Turns, then the turns between two rows, first turn first; the first pair answered
turn mopu:
[  1  26   5  24  18   8  27 -22 -48  43  22 -27] => [-12  16 -10  -4  -7 -32 -19   8 -55  56  10  18]
[-10   8  12  20   2 -11  -5  11   3   9 -13   5] => [ -5  12   9  24   8  -9   5   5   4   8 -10   2]
[-14 -16  68  -5 -72 -27 -39  31 -29  25 -45  16] => [  0   5  77  45 -69  26  -8  19  10  -6 -17 -34]
[ -9   4 -29  -9  43 -24  19 -23  12  14  -8   2] => [-22   7 -39  -9   9 -33  -6  -5  33   9   4  21]
turn feg:
[  0 -31   7   2  19  16  10  -1  25 -42 -14   2] => [ 12 -29  30  -1  -3  34   9  -1  -1 -30 -11   3]
[  5  -2   5 -12 -10  18   9  -4   4   0   2  -2] => [ -5 -10  -8 -11  -2  11   9  -6  14   2  -1   2]
[ -5 -51 -22 -23  24 -10   4  -2   9 -12   8  17] => [ 26 -30  26   5  31  23  18   3 -22   1   6 -28]
[ -3 -10 -12 -30 -12   1  10  -4 -36  10  10  23] => [  0  -4 -22 -18  34 -19  18   6 -16  15  -7   3]
turn pigel:
[ -7  35 -30  18 -50  72   2 -34 -23  21  55  -8] => [ 15 -32 -10 -33  24  70  29 -48 -12 -51  -1  -5]
[-56  49 -22   3 -58 -40 -48  36  35  27  33  25] => [-42  24 -30  15 -35  34   9 -22  87 -66  43   2]
[ 18   2  25  -1  68  13  35 -27 -23  16 -10 -31] => [ 14  13  25  -1  51 -13  10   0 -43  52 -17 -20]
[-19   9 -46 -17  50  -5  -7 -19  21  17  27  18] => [-25   9 -48 -22  49 -11 -11 -14  23  20  19  22]
turn tuko:
[ -3 -18  19 -14  -9   7 -14  -1  -6 -15 -13  17] => [  2 -16  15  -4 -15  11 -11  -8   9 -21  -2  13]
[-23  16 -21  -9 -30 -25 -20  15   4   9  18  20] => [ 13   2  35 -12  -8 -15  -6  25 -39  13  -5  -1]
[-22 -35 -31 -53   7   8  11 -29 -27  -4   9  32] => [ -1 -40   3 -47  18  21  27 -25 -40 -14  -2  22]

Each pair is 2 to 3 turns apart.
[ 30 -25  38 -21  -9  30  -2  14 -28 -36 -21   0] => [ 11  16  30   9 -60  34 -18  18 -24  -1  16  -5] : pigel, pigel
[ -8 -20  -4   7  14 -26 -15   5  28 -49 -25  16] => [ 12  28  25  53 -17  -3  -8   9   1   1   2 -32] : pigel, feg, pigel
[-17  29 -26  21 -43  -6 -19   6  27  15  42   8] => [  8 -29   2 -33  36 -29 -10  15  25 -36 -34  21] : pigel, pigel
[ 32  22  35  19  19  37  17   2  -1 -18   4 -24] => [-23  33 -38  -7  23 -31 -23   2   6  28   8  28] : mopu, pigel, feg
[-14  -5 -34 -17 -23  -2  -4 -23   9 -20  23  25] => [  2 -14   1 -23 -32  18  -3 -13 -22 -20  15  18] : pigel, feg, feg
[  4  30 -26  39  -3 -11 -11 -32 -75  47 -13 -19] => [ 19  -6 -11  14  34 -20  -8 -32 -74  30 -49 -18] : pigel, pigel, pigel
[ -6 -19 -18 -47 -11  -3  -1  -3 -60   8   3  45] => [ 13  -8  19 -27  -1   6   8  -5 -82  19   3  18] : feg, feg
[ 24  25  53  31 -19 -12 -13  41 -17  23   0 -25] => [ 15 -31  23 -23  57 -12  32  -7 -16 -23 -29  -6] : tuko, pigel, mopu
[ 47 -27  83 -21 -57  36 -29  52 -18 -49 -27  10] => [ 51  -2  90  10 -41  66   0  35 -31 -27  -7 -28] : pigel, mopu
[  9  26  11  72 -47  36 -27  26  25 -11  41 -56] => [ -5  -4   2  -4 -23 -48 -67  40 -62  61  -3  10] : mopu, pigel, mopu
[ -4 -20   0  -7  61 -38  -6   4  14  27 -68   0] => [  9   8   0  44  47  22  29 -25  44   8 -19 -48] : mopu, pigel, mopu
[ -1  26 -16  28 -25   7 -26   3  78 -14  16 -52] => [ 16 -21   2 -31  64 -20  -3  -4  34 -33 -51 -39] : pigel, mopu
[ 36 -22  54  11  63  41  38 -29 -10 -19 -43 -42] => [  3  12  37  16 -49 -40 -73  55   6  32 -30  17] : pigel, mopu
[ 29 -14  60   7  12  -4  -7  34 -10   4 -32 -23] => [ 24  18  43  41 -16  32  18  18  11  -7  15 -44] : pigel, pigel
[ -5  48 -13  36 -19 -74 -69  46  29   2  14 -22] => [ 26  29  19  45  70 -18   8   2  23 -24 -10 -82] : mopu, pigel
[ 21  37  15  78   8  -8  -9  37  35  18  -2 -52] => [ 25 -17  -2  40   7  43  21   4  67 -68  -1 -37] : feg, pigel, feg
[ 48 -30  65 -64 -10  -8  13  31 -43 -15 -56  38] => [ 60  15  81  -1 -53  16  -1  57  17 -38 -31  -4] : mopu, feg, feg
[ 16  35  10  58 -11  40  62  38  -9  61  40 -35] => [-10  20 -22  11 -75  35  33  33 -10  41  68  32] : feg, feg, feg
[ 39 -37  25 -26 -34  53  20  -4   6 -48 -17 -15] => [ 32 -46  17 -49 -54  19 -15  16  -4 -40 -20  22] : mopu, mopu
[ -6 -23 -34  -2  30 -25 -17 -14 -37  10 -23  49] => [ -8  20 -31  52  43  12  14 -32  -9  22   5 -10] : pigel, feg, pigel
[-17  27   1  10 -59   4 -24   8   8   7  31  28] => [ 21 -25  48 -21  10   7   7  12 -32 -22 -28  14] : pigel, tuko, tuko
[-20  25 -18  -2 -37  63  23 -29  19 -44  35  -7] => [-24   0 -34 -46  68  -4  33 -33 -24  -7 -17   1] : feg, mopu
[ 38 -32  -5  -4 -50  24  -6   2  69 -76  30  14] => [ 51 -56   6 -42 -11  51  46 -47   2 -61  29  21] : mopu, feg
[ -2  -8  19  -9 -32  44   1  11  16 -35  -5   1] => [  4 -12  30 -22  -4   9  -1  20 -45  17 -28  10] : mopu, pigel
[-18  47 -18   2 -38 -54 -46 -15  22  46 -14  11] => [ 26  15  24  -5 -69  43   1 -51  -1 -30   1   1] : mopu, pigel, feg
[ 20  18  23  19  46  32  51 -30 -40  41  17 -41] => [ 22  16  26   6  46   3  29  -8 -57  56  -2 -24] : pigel, pigel
[ 45 -66  45 -29  48   0   4  17 -61   5 -52  -4] => [ 13 -41   3  -4 -77  30 -37  32  42 -63  16  28] : feg, mopu
[ 23  -9  29  -9  57  39  57 -16  -7 -10 -17 -49] => [-41  18 -60 -12  21 -45  -2   0  40  31  23  14] : pigel, tuko, tuko
[ 34  -5  50  -8   6  -3  21  32 -47  29 -22 -33] => [ 15 -13  18 -12  56 -39  26  30 -14  19 -38 -38] : feg, feg
